Named turns come first, each shown by rows before and after it. Which turns, in which order, take the first row of each pair that follows to the second? Write the first one first, as in the answered first pair.
turn Kefod:
[  9 -12  -1   5 -15 -13 -10   8   8  -6  25  16 -11 -23  -5  -6 -12  -4
 -20  -1]  ->  [ 13 -15  -2  -8  -4  -6  -6  18  -1   0  23  11 -15  -7 -11   2  -4 -18
 -28  -7]
[ -1  18  27  27   3  12   6 -24   9 -15 -20  -2  -8  16  14   8  -6  65
  -1  20]  ->  [  3  21  39  36  -2  -8  -2 -18  20 -18 -17  10 -14   4  -1  -6   2  41
 -20  33]
[ -3  15  19  19   5 -18 -23   5  14  -5  -1   9 -20 -16 -15  -1  14 -32
 -25  25]  ->  [  0   9  10  -8  24   4 -12  20  -7   3  -4  -8 -20  15 -17  20  23 -38
 -25   7]
[-10   5  -8  16  -6 -10  17   3  -2   9  -9   7  12  -8 -10  13   0   4
  10  16]  ->  [ -8   5  -5  16  -6 -13  15   6  -2   9  -8   8   9  -8 -14  11   3  -3
   3  18]
turn musi:
[-16 -17 -16  -3  27 -20  18  -4  11  12  23   3  -5  12  22   3  -6  31
   9   3]  ->  [-17 -10  -5   4  36 -31   7   5  16  13  23   8 -17   7   7   6   9   3
 -10  18]
[ -8   1  -1  15  -3 -14   7 -15  11 -16 -12  22 -22  18 -12  -9  -8  -8
 -27  -4]  ->  [ -8  -5 -13   7 -10  -2  17 -22   5 -17 -12  17 -12  22   2 -10 -21  17
  -9 -17]
[ 17 -11   8 -11 -21 -17  -1   4   4  -4   5  13   6  -9  -9 -27  -5 -10
  -8  -3]  ->  [  0 -10  -9 -20   6  21  10  -1 -16   2  -3  -9   7  16   8  12  -7  14
  13 -18]
[-20   6  10   9   5 -15 -18 -16   9  -4 -14   5 -15 -13   4  10   5  -8
   3  21]  ->  [-12  -2   4   2 -15 -14 -11 -23   9  -7 -10   7   0 -17  14  -8 -10  14
  18   8]
turn Rap:
[ -7   5  -5  10  -5  13   2 -20  -1   2  -8  -5   3  -8  15   8  -7  23
  11   1]  ->  [ -7   6  -2  17  -9   4  -2 -21   4  -1  -6  -2   2 -14  13   1  -6  20
   8   5]
[  4   8   6   2  -9 -16   1   3   7   1 -10   4 -13 -10   4   2   2   7
 -11  10]  ->  [ 10  -1  -3 -15 -11  -4  11   5  -6   5  -9  -2  -5   4   8   1  -4  16
  -2  -5]
[ -4   9  20  17  21 -14 -11  11  10   4   0  -1 -19   5 -19  10  19 -26
 -26  17]  ->  [ 27 -18   8 -21 -19 -14   9  15   0   4  15   5  11   9 -16 -31  -2  -6
 -12 -14]
[-12   2   0  -5   0  -2   4   4  -9  10   4  -7  -1  -6 -10   7   5  -1
  -7   4]  ->  [ -9  -1   0  -7  -9  -7   3   3  -6   9   7  -4   2 -10 -10  -3   3  -1
  -8   6]
Then:
(2 to 3 turns a pair)
[-13  11 -10   8  22  21   3  -7  -1   5   1   0   0  -1  22  32  -6  12
  11  -4]  ->  [ -4  13   3   6  27   2  -4  11   3   8   3   6 -10  -3  -2  26  11 -27
 -18   7]	Rap, Rap, musi
[ 20 -13  -3 -16  -8  11   6  15 -27 -10  -8  -2   7  19  -7 -27   3 -24
  11 -22]  ->  [ 16 -10  -3   2 -26   3   3  -2 -13 -17  -6   7  12  -3   5 -42 -11  -4
  24 -15]	musi, Rap, musi
[-21   1 -12  -6  -3  31  33  -6 -12  -4  -5 -22   1   6   9  15 -22  29
  29 -22]  ->  [  9  -6  11  -6 -36 -22  18  10   9  -9   9   8  -1 -21 -25 -42 -15 -18
  -9  -6]	musi, musi, Kefod
[  7  34  21  15  22   2 -18   0  -1  -2 -14  -3 -22 -16 -13 -11  10 -18
 -15  -1]  ->  [ 25  16  13  -4 -11  -5  -6  -2  -2  -5  -4   3   0 -22 -11 -47  -8  -3
  -3 -20]	Kefod, musi
[ 10  -9 -16  -9  -1  18   7   0 -13   5  -5  -3  11  12  10   1  -6  17
  12 -19]  ->  [ 24 -10  -4 -10 -15  -6   1  10  -3   2   2  12   9   0  -8 -25  -2  -8
  -7 -11]	musi, musi, Kefod
[-26   5  -5   3   0  18  10  12   7   7   5   7   7   4  22  -7 -15  -7
   1  -8]  ->  [-18   0  -4  -1  -7  12  11  16   6   8   8   9  10   2  17 -17 -16 -11
  -3  -9]	Rap, Kefod, Rap
[ 19  -9 -11   8  -8   4  -8  -4  11  -6 -22  17  12 -34  -7  -9 -17  29
  16 -28]  ->  [ 17  -9 -16 -12  20  26  -1  11 -10   3 -27   1   5  -5 -11  19  -3  17
  11 -39]	Kefod, Rap
[ -9  23  -3  16  10 -19  -4   7   4   0 -20   0 -13  -1   5  19  -7  -5
 -21 -20]  ->  [  2  14  -3  12 -12 -30  -2   4  11  -3 -13   9  -2  -9   3  -6 -16   1
 -18 -23]	Kefod, musi
[ 11   5   2   4 -10  -6  -2   1 -12  -3  -2  -6   9 -11   6   6  -6  16
  18  -1]  ->  [ 18   4   7  -6  -2 -11  -3  15 -17   1   0  -6   1  -3  -8   6   5 -10
   1   2]	Kefod, Kefod, Kefod
[ 23 -19   2 -35 -23 -14  12  21 -11   2  18   8   7   5 -20 -30   4 -20
 -20 -11]  ->  [ 22 -22  -5 -39 -27  -6  18  16 -15   3  19   3  14   9 -13 -29  -3  -5
  -8 -21]	musi, musi, musi
[ 16  -4 -13 -23 -20 -18   8 -12 -14   4  -3   7  -7  11  -1 -29 -40  -3
 -14 -10]  ->  [ -6   5 -22 -10  -5   3   9 -26 -17   5 -11  -4 -10  14  18  -2 -43  22
   6 -11]	Rap, Rap, musi
[  8   3  10   4   0 -14   0  -3   8   0   1   6  -2 -18  -3 -10   1  -9
  -8   5]  ->  [ 1  0 -2 -2  9 10  9 -7 -5  2 -4 -7  4 -3 12 10 -6 14  9 -7]	musi, Kefod, Rap
[  2 -11 -12   4 -14   7   5  -3   4  -5   3  -3   2 -12   7  -4   1   8
   2   5]  ->  [  8 -13  -9  -7  -5   7   6  11  -3  -2   3  -6  -2  -2  -4   1  10 -10
  -9   3]	Kefod, Kefod, Kefod
[-24   7  -8  20  12  16   4 -17  -2  -1 -17  -9   0 -11  25  26  -9  40
  23   1]  ->  [-11  14  15  16  30 -10 -11  12   1   5 -17  -1 -22  -8 -13  24  21 -27
 -25  19]	musi, Kefod
[ -8   3  -4  -6  12   8  -5   4 -21  -4  -7 -19 -22  18  -6  13   2  15
  28   9]  ->  [-11  11   8  14   2 -16 -19  -1  -3 -10  -5  -5 -30  -4 -13  -3   5   3
  16  29]	Kefod, musi
[ -6  16  24  32 -14 -11  23 -21  30  -3  -4  11   2 -23 -14  -9  -9  -9
  -6   8]  ->  [  1   8  20  -5  15  11  34   5   0   9  -9  -6  -3  18 -27  16   8 -34
 -20  -9]	Kefod, Kefod
[ -3 -11  -2   9   9  14  21 -14 -23  12  -9   8  25  29   4  26  -3  10
 -10  -4]  ->  [ 10 -21  -1   3 -15   2  25 -16 -18  10   0  17  35  19   3  -1 -13  13
  -9  -7]	Rap, Rap
[  6   9  14  11 -12 -18 -10   6   4   2   3   4   0  -8 -11 -14   8 -19
 -21  10]  ->  [  8  -1  -1 -18   2  10   6  14 -20   9   2 -14   6  23  -4   6   7  -8
  -9 -14]	Kefod, Rap, Kefod
[  4  -6  -5  -2   5   5  12   8  -7 -11   8  -5   8   2  -4 -13   6   5
   7  -2]  ->  [ -3   0  -2   4  17   8   9   9  -9 -11   3  -8   1   4  -4   0  11  -1
   3   5]	Kefod, musi
[  6   4   9 -27  25   1   0  19 -21   0  -7  11   3   3 -22   4  15 -46
 -35   2]  ->  [ -7  16  16   0  27  -7 -12   8  -5  -6 -11  17  -5 -15 -18   7  16 -44
 -35  21]	Rap, Kefod, Rap
[ -8   1  -8   5   4  19   6  -7 -11  -6  -7  -7   3   3  13  16  -9  27
  26  -6]  ->  [ -2  11  15  24   2 -14 -13   0   8  -8  -4  11 -14 -18 -10  -1   7 -12
  -5  20]	Rap, Kefod
[-11   9   5  15 -11   4  -9 -22  15 -13   2   0   2 -16  13   2 -12  24
  11   0]  ->  [  8   0  12   0 -24 -15 -10  -6  16 -12  10   9   3 -17  -7 -23  -6  -4
 -10   0]	musi, Rap, Kefod
